In the rows, 100 means zero.
Rotation paths and how fast each direction turns (degrees per step)
Each turn is a multiple of 5 degrees from 10 to 175, or 0.
Each row of a path follows its step; steps can be skipped.
Rotation 1:
step 4: 107, 81, 93, 126, 117, 94, 114, 129, 63, 117, 93, 82, 86, 85, 108, 100, 86, 107, 105, 98, 69, 135, 119, 130, 73, 86, 84, 105, 110, 115, 93, 86, 88, 99, 94, 88, 82, 121, 127, 103, 119, 100, 116, 88, 95, 112, 110
step 5: 83, 109, 100, 116, 71, 124, 71, 94, 80, 90, 79, 109, 96, 79, 127, 109, 85, 108, 101, 107, 123, 112, 118, 95, 101, 79, 93, 87, 98, 73, 78, 115, 104, 102, 73, 96, 109, 118, 93, 52, 91, 109, 87, 103, 102, 70, 104
step 10: 108, 89, 87, 107, 68, 86, 87, 93, 69, 102, 77, 107, 110, 85, 120, 119, 116, 136, 127, 104, 107, 93, 118, 107, 75, 82, 104, 104, 104, 98, 110, 111, 100, 91, 87, 102, 130, 82, 67, 70, 115, 112, 125, 112, 111, 100, 121
step 14: 93, 100, 89, 108, 139, 91, 85, 88, 106, 95, 104, 79, 117, 114, 100, 73, 81, 105, 74, 74, 96, 92, 108, 141, 84, 98, 113, 115, 101, 123, 104, 73, 112, 95, 72, 103, 124, 90, 80, 106, 96, 94, 117, 86, 105, 65, 113
step 17: 110, 69, 115, 91, 104, 104, 110, 118, 105, 103, 86, 91, 144, 100, 88, 94, 123, 96, 84, 105, 93, 93, 80, 112, 101, 98, 98, 116, 108, 97, 102, 58, 76, 67, 74, 114, 107, 94, 106, 95, 123, 77, 83, 70, 122, 81, 93
step 23: 90, 109, 110, 130, 77, 69, 87, 110, 99, 76, 96, 77, 107, 73, 107, 110, 72, 121, 90, 122, 98, 95, 95, 95, 100, 97, 109, 104, 105, 73, 95, 110, 82, 80, 94, 123, 50, 99, 87, 105, 97, 69, 90, 100, 113, 109, 117
step 26: 103, 98, 110, 107, 90, 85, 79, 97, 55, 126, 95, 81, 80, 76, 113, 113, 106, 125, 111, 110, 119, 132, 133, 97, 115, 93, 119, 121, 110, 65, 93, 103, 85, 98, 90, 93, 92, 101, 110, 86, 103, 115, 119, 101, 128, 108, 113
step 28: 109, 85, 114, 105, 101, 70, 110, 127, 109, 75, 82, 91, 143, 109, 115, 104, 108, 126, 91, 114, 76, 78, 78, 103, 92, 76, 110, 129, 114, 97, 115, 92, 96, 63, 88, 98, 88, 88, 77, 102, 111, 84, 82, 93, 98, 87, 94
step 31: 91, 88, 98, 112, 81, 91, 99, 107, 54, 77, 82, 90, 127, 80, 102, 92, 95, 122, 71, 110, 104, 91, 127, 92, 129, 72, 123, 101, 89, 102, 113, 88, 63, 108, 91, 86, 100, 95, 85, 91, 112, 111, 93, 96, 124, 105, 121
Speeds:
97, 93, 97, 100, 103, 85, 104, 111, 101, 106, 96, 102, 93, 93, 101, 91, 100, 105, 94, 102, 95, 94, 99, 99, 93, 104, 97, 100, 94, 97, 104, 92, 86, 101, 101, 99, 100, 100, 99, 104, 101, 99, 96, 93, 92, 97, 98
135
86, 96, 105, 99, 98, 103, 103, 107, 100, 107, 102, 101, 103, 101, 108, 102, 96, 97, 110, 95, 103, 108, 88, 104, 96, 90, 102, 110, 101, 95, 110, 103, 100, 100, 101, 93, 102, 93, 104, 99, 99, 103, 103, 98, 94, 102, 96
45
96, 100, 99, 109, 97, 100, 102, 93, 97, 102, 90, 102, 100, 100, 92, 99, 102, 98, 99, 91, 95, 102, 89, 104, 92, 97, 86, 103, 104, 105, 93, 98, 99, 98, 110, 105, 106, 99, 105, 102, 107, 93, 99, 101, 108, 95, 98
140
102, 107, 104, 102, 86, 91, 102, 96, 92, 105, 95, 97, 105, 98, 99, 98, 102, 103, 97, 102, 99, 101, 103, 106, 99, 98, 107, 95, 96, 95, 106, 112, 105, 98, 106, 104, 95, 105, 100, 100, 114, 107, 97, 93, 97, 103, 97
135
96, 102, 99, 108, 92, 101, 99, 94, 104, 96, 108, 104, 92, 100, 100, 97, 109, 112, 99, 98, 111, 106, 106, 98, 95, 104, 97, 100, 100, 96, 109, 98, 97, 99, 99, 93, 100, 101, 102, 97, 105, 97, 95, 116, 99, 96, 95
135
105, 109, 105, 101, 105, 103, 105, 103, 101, 107, 95, 106, 102, 107, 110, 99, 111, 101, 101, 96, 95, 98, 102, 105, 96, 98, 110, 98, 102, 106, 108, 89, 102, 98, 106, 101, 103, 105, 91, 101, 103, 93, 109, 104, 101, 98, 105
100
112, 99, 108, 100, 97, 102, 96, 103, 94, 108, 111, 100, 104, 90, 100, 94, 95, 99, 106, 96, 107, 96, 102, 101, 98, 103, 97, 96, 106, 101, 104, 103, 98, 101, 106, 101, 95, 97, 100, 108, 92, 94, 104, 98, 108, 92, 92
125
Rotation 2:
step 1: 117, 108, 103, 95, 122, 111, 100, 86, 105, 84, 107, 104, 97, 116, 71, 116, 107, 102, 94, 80, 93, 96, 95, 94, 123, 142, 115, 102, 114, 85, 112, 115, 99, 119, 96, 97, 87, 93, 118, 49, 100, 72, 110, 128, 63, 111, 79
step 2: 103, 118, 86, 103, 78, 113, 132, 97, 119, 93, 79, 97, 113, 107, 83, 84, 118, 102, 91, 88, 97, 112, 109, 99, 106, 133, 69, 108, 115, 96, 79, 58, 87, 143, 122, 97, 104, 69, 107, 118, 103, 103, 90, 79, 108, 105, 90
step 8: 136, 78, 131, 111, 128, 106, 93, 95, 108, 102, 108, 68, 82, 97, 100, 123, 97, 107, 92, 105, 110, 101, 89, 111, 61, 127, 126, 79, 112, 78, 101, 132, 92, 100, 113, 101, 91, 98, 79, 119, 88, 104, 87, 119, 128, 104, 98
step 10: 109, 114, 88, 104, 88, 92, 119, 122, 125, 72, 107, 64, 108, 78, 78, 69, 111, 112, 59, 102, 88, 83, 100, 91, 110, 92, 66, 101, 106, 90, 105, 68, 98, 86, 111, 82, 111, 111, 118, 95, 91, 82, 91, 115, 98, 126, 113
step 12: 103, 93, 116, 88, 97, 69, 97, 115, 73, 71, 100, 90, 80, 102, 107, 111, 82, 74, 120, 102, 108, 86, 78, 92, 98, 150, 131, 96, 109, 106, 83, 111, 91, 94, 77, 106, 87, 129, 106, 96, 95, 103, 124, 85, 102, 137, 104
step 18: 114, 109, 77, 83, 75, 100, 105, 106, 102, 80, 41, 94, 92, 110, 97, 86, 98, 105, 84, 63, 81, 74, 103, 126, 134, 79, 90, 105, 116, 94, 117, 93, 106, 101, 102, 72, 102, 103, 98, 112, 93, 91, 98, 106, 112, 76, 116
step 21: 103, 112, 117, 92, 82, 96, 93, 107, 111, 100, 97, 91, 73, 78, 133, 60, 73, 101, 71, 134, 78, 115, 127, 99, 122, 107, 95, 103, 131, 106, 88, 96, 125, 106, 82, 92, 83, 97, 90, 80, 84, 109, 105, 99, 128, 90, 109
step 25: 70, 102, 102, 95, 87, 100, 78, 64, 96, 94, 77, 101, 91, 132, 105, 97, 84, 108, 87, 113, 99, 125, 101, 141, 108, 108, 94, 109, 96, 103, 79, 121, 119, 111, 110, 102, 72, 135, 92, 88, 98, 125, 83, 109, 79, 77, 76
step 29: 88, 123, 112, 93, 94, 97, 72, 77, 116, 85, 89, 83, 64, 84, 79, 104, 83, 111, 94, 100, 82, 97, 100, 102, 84, 84, 99, 62, 95, 118, 78, 90, 115, 115, 57, 94, 80, 99, 103, 97, 96, 77, 91, 109, 107, 62, 116
Speeds:
101, 107, 100, 98, 104, 104, 102, 93, 92, 101, 95, 102, 102, 98, 104, 110, 99, 93, 97, 103, 92, 92, 109, 93, 103, 109, 96, 99, 101, 103, 96, 97, 95, 97, 104, 93, 108, 100, 88, 92, 104, 98, 106, 98, 104, 105, 97
70
91, 100, 91, 97, 109, 111, 100, 100, 102, 92, 102, 94, 99, 106, 99, 105, 102, 95, 88, 103, 92, 102, 101, 96, 105, 97, 94, 100, 105, 102, 102, 102, 112, 111, 96, 101, 95, 102, 104, 102, 92, 98, 101, 96, 100, 98, 97
90
103, 100, 106, 97, 98, 105, 100, 101, 102, 100, 102, 88, 100, 102, 97, 108, 92, 100, 106, 98, 98, 97, 95, 107, 97, 92, 94, 93, 105, 100, 109, 102, 102, 96, 105, 102, 113, 102, 93, 99, 100, 103, 100, 92, 95, 86, 102
35
106, 97, 88, 102, 93, 100, 111, 102, 100, 98, 99, 102, 106, 102, 96, 97, 107, 98, 97, 104, 96, 97, 99, 101, 108, 97, 96, 94, 97, 105, 115, 99, 88, 103, 99, 110, 103, 92, 99, 96, 102, 96, 97, 105, 96, 102, 98
85
Rotation 3:
step 0: 94, 83, 88, 97, 89, 94, 115, 132, 95, 88, 111, 95, 106, 87, 115, 121, 110, 78, 91, 88, 99, 98, 72, 150, 103, 104, 86, 93, 87, 110, 113, 86, 97, 94, 99, 89, 57, 136, 110, 95, 133, 114, 78, 102, 129, 92, 88
step 6: 91, 99, 89, 109, 91, 82, 118, 99, 110, 105, 84, 152, 108, 100, 98, 82, 90, 119, 123, 100, 113, 100, 81, 90, 127, 119, 136, 98, 82, 73, 95, 79, 94, 112, 104, 77, 74, 69, 98, 76, 102, 83, 88, 90, 73, 89, 95
step 9: 78, 91, 87, 110, 99, 126, 87, 114, 105, 121, 75, 105, 85, 72, 114, 54, 122, 94, 104, 87, 91, 91, 75, 106, 93, 123, 94, 88, 89, 108, 81, 119, 72, 101, 112, 107, 86, 68, 108, 97, 135, 111, 75, 83, 103, 92, 85
step 11: 116, 96, 63, 98, 74, 93, 122, 120, 85, 91, 84, 90, 92, 86, 137, 123, 74, 85, 96, 78, 96, 115, 133, 100, 93, 112, 134, 88, 95, 91, 102, 119, 112, 101, 90, 74, 101, 89, 91, 105, 101, 88, 94, 63, 79, 86, 123
step 18: 70, 89, 109, 91, 89, 111, 127, 115, 118, 113, 66, 93, 84, 77, 87, 81, 96, 95, 104, 100, 87, 135, 67, 90, 66, 88, 111, 104, 118, 90, 93, 101, 100, 114, 139, 74, 126, 114, 93, 85, 76, 88, 89, 99, 97, 113, 99
step 20: 114, 113, 66, 113, 93, 98, 126, 86, 101, 91, 98, 75, 105, 79, 103, 110, 128, 80, 98, 147, 108, 87, 114, 115, 60, 106, 129, 105, 106, 95, 95, 130, 89, 93, 93, 127, 105, 111, 124, 103, 108, 78, 106, 90, 113, 91, 81
step 23: 124, 114, 108, 116, 109, 110, 113, 125, 101, 114, 86, 115, 135, 113, 118, 97, 89, 104, 90, 122, 112, 112, 94, 94, 102, 107, 118, 93, 138, 110, 106, 98, 112, 106, 103, 132, 130, 121, 111, 115, 74, 52, 91, 75, 92, 120, 103
step 27: 107, 126, 107, 95, 73, 93, 103, 77, 79, 84, 79, 74, 58, 86, 87, 109, 94, 73, 99, 100, 92, 118, 119, 73, 117, 83, 92, 93, 72, 106, 111, 101, 83, 103, 114, 71, 93, 137, 106, 67, 103, 94, 92, 86, 95, 88, 95
step 28: 111, 105, 72, 119, 76, 104, 105, 141, 99, 108, 100, 93, 121, 97, 101, 83, 93, 86, 115, 99, 88, 100, 88, 129, 86, 82, 82, 76, 101, 103, 76, 110, 83, 105, 69, 121, 80, 121, 122, 98, 98, 80, 63, 118, 119, 94, 73
Speeds:
98, 102, 100, 96, 103, 98, 111, 95, 105, 95, 103, 98, 111, 90, 93, 103, 90, 105, 101, 92, 96, 103, 98, 112, 100, 105, 95, 101, 101, 95, 97, 96, 107, 101, 101, 99, 102, 104, 94, 108, 101, 95, 94, 95, 102, 110, 100
140
106, 94, 106, 110, 101, 95, 95, 106, 103, 93, 98, 107, 97, 97, 98, 108, 101, 106, 95, 93, 95, 97, 88, 108, 96, 95, 97, 98, 95, 98, 95, 100, 90, 101, 103, 105, 97, 97, 100, 95, 102, 96, 103, 107, 89, 104, 97
115
100, 96, 100, 102, 95, 101, 93, 101, 95, 97, 94, 92, 99, 84, 103, 101, 98, 94, 95, 111, 105, 96, 103, 98, 103, 101, 98, 102, 98, 99, 95, 92, 95, 97, 94, 94, 106, 101, 96, 107, 90, 101, 107, 96, 90, 106, 103
115
98, 101, 89, 93, 111, 99, 97, 103, 103, 99, 110, 105, 104, 98, 99, 103, 110, 92, 86, 100, 102, 93, 101, 99, 93, 98, 98, 101, 94, 99, 93, 105, 104, 99, 94, 92, 102, 99, 100, 98, 103, 98, 99, 107, 103, 106, 109
85
104, 100, 92, 110, 100, 97, 96, 91, 98, 96, 112, 110, 96, 102, 100, 103, 94, 107, 98, 105, 98, 101, 97, 104, 98, 103, 100, 93, 113, 105, 101, 102, 104, 95, 93, 96, 108, 95, 99, 102, 95, 97, 106, 95, 102, 92, 102
40
98, 105, 91, 104, 103, 108, 100, 92, 114, 100, 93, 104, 97, 98, 102, 102, 97, 100, 102, 104, 90, 106, 103, 98, 96, 97, 98, 102, 96, 107, 91, 93, 101, 101, 99, 93, 94, 101, 104, 99, 93, 104, 95, 108, 98, 96, 87
35
Rotation 4:
step 0: 103, 104, 97, 127, 87, 105, 109, 120, 116, 123, 105, 130, 88, 77, 119, 85, 89, 111, 85, 88, 113, 92, 74, 87, 109, 76, 106, 129, 98, 100, 123, 88, 113, 98, 119, 95, 108, 106, 128, 117, 125, 73, 120, 117, 93, 119, 100
step 4: 68, 69, 99, 100, 86, 108, 88, 81, 87, 109, 89, 107, 133, 101, 102, 116, 76, 99, 105, 97, 87, 83, 95, 84, 62, 66, 92, 115, 107, 79, 122, 88, 89, 107, 109, 105, 104, 102, 103, 127, 103, 111, 129, 91, 103, 81, 84
step 8: 107, 81, 89, 93, 141, 105, 89, 96, 104, 112, 101, 101, 83, 83, 134, 127, 89, 110, 101, 96, 109, 66, 93, 79, 102, 98, 127, 113, 87, 81, 103, 88, 114, 103, 115, 124, 104, 117, 108, 82, 113, 111, 118, 109, 122, 130, 103
step 9: 77, 97, 89, 133, 86, 93, 88, 122, 106, 106, 71, 99, 69, 64, 106, 123, 83, 103, 82, 119, 98, 125, 90, 111, 108, 98, 96, 113, 91, 102, 107, 101, 126, 121, 77, 73, 99, 111, 112, 109, 105, 100, 115, 112, 83, 121, 105
step 11: 96, 123, 117, 128, 104, 115, 116, 133, 76, 99, 126, 112, 91, 132, 106, 104, 86, 108, 101, 104, 105, 90, 87, 119, 102, 120, 126, 126, 78, 103, 79, 94, 91, 109, 97, 108, 85, 129, 96, 99, 117, 91, 80, 120, 81, 99, 105
step 13: 79, 101, 92, 131, 101, 112, 77, 89, 102, 100, 106, 85, 121, 104, 103, 124, 100, 89, 92, 94, 96, 95, 103, 95, 104, 74, 104, 107, 113, 84, 84, 72, 97, 84, 104, 73, 75, 130, 102, 126, 101, 60, 123, 80, 96, 84, 89
step 18: 69, 101, 90, 111, 112, 69, 105, 92, 95, 95, 66, 108, 69, 94, 90, 98, 94, 80, 112, 89, 79, 124, 111, 112, 114, 102, 65, 91, 112, 102, 102, 102, 105, 122, 90, 100, 116, 122, 123, 96, 100, 108, 115, 93, 105, 117, 62
step 27: 92, 99, 105, 126, 113, 113, 129, 102, 102, 107, 79, 118, 90, 101, 94, 100, 91, 61, 120, 84, 80, 82, 88, 112, 100, 107, 100, 129, 143, 86, 92, 98, 101, 97, 127, 115, 111, 101, 122, 80, 117, 93, 98, 101, 103, 118, 70
step 29: 105, 87, 78, 81, 121, 76, 93, 95, 80, 100, 111, 88, 92, 114, 91, 78, 84, 103, 114, 110, 108, 107, 98, 120, 79, 77, 101, 107, 112, 91, 92, 58, 95, 92, 120, 94, 103, 121, 128, 110, 97, 119, 123, 130, 118, 76, 84
Speeds:
96, 95, 102, 92, 103, 108, 100, 92, 99, 100, 90, 96, 95, 100, 103, 106, 94, 113, 100, 103, 94, 105, 94, 103, 101, 104, 106, 105, 106, 94, 98, 100, 102, 95, 94, 94, 102, 90, 96, 97, 109, 102, 103, 93, 95, 96, 105
65
98, 91, 104, 99, 79, 109, 103, 98, 101, 104, 100, 100, 90, 102, 105, 94, 100, 100, 90, 100, 95, 103, 93, 98, 93, 98, 101, 95, 99, 104, 104, 98, 101, 95, 100, 103, 96, 104, 94, 97, 97, 103, 101, 111, 102, 99, 99
70
102, 99, 97, 91, 105, 102, 92, 101, 103, 97, 102, 104, 102, 104, 92, 100, 97, 95, 104, 97, 90, 99, 100, 99, 94, 103, 100, 100, 103, 97, 103, 97, 107, 85, 86, 104, 103, 106, 101, 101, 95, 90, 102, 102, 96, 106, 91
130
100, 99, 104, 99, 105, 97, 94, 111, 95, 102, 108, 97, 101, 109, 97, 93, 105, 113, 99, 107, 90, 93, 103, 89, 99, 94, 103, 106, 97, 96, 101, 104, 103, 100, 101, 100, 97, 98, 105, 91, 101, 107, 101, 105, 102, 93, 101
85
86, 104, 94, 93, 97, 93, 100, 103, 104, 101, 103, 84, 107, 99, 104, 102, 99, 96, 92, 93, 96, 104, 100, 96, 100, 106, 98, 108, 104, 105, 95, 99, 93, 99, 95, 104, 105, 95, 106, 105, 101, 107, 100, 107, 101, 98, 99
130
96, 107, 104, 110, 92, 104, 91, 105, 98, 93, 102, 95, 113, 96, 109, 94, 96, 105, 105, 97, 96, 98, 99, 99, 100, 104, 102, 97, 94, 103, 105, 95, 105, 96, 100, 90, 100, 101, 95, 105, 110, 97, 96, 100, 95, 105, 99
170
98, 93, 99, 96, 98, 105, 93, 102, 104, 88, 105, 96, 106, 113, 104, 101, 101, 96, 107, 108, 110, 101, 92, 102, 100, 92, 98, 98, 106, 101, 92, 101, 93, 95, 109, 96, 101, 96, 100, 100, 95, 99, 105, 100, 95, 97, 95
45
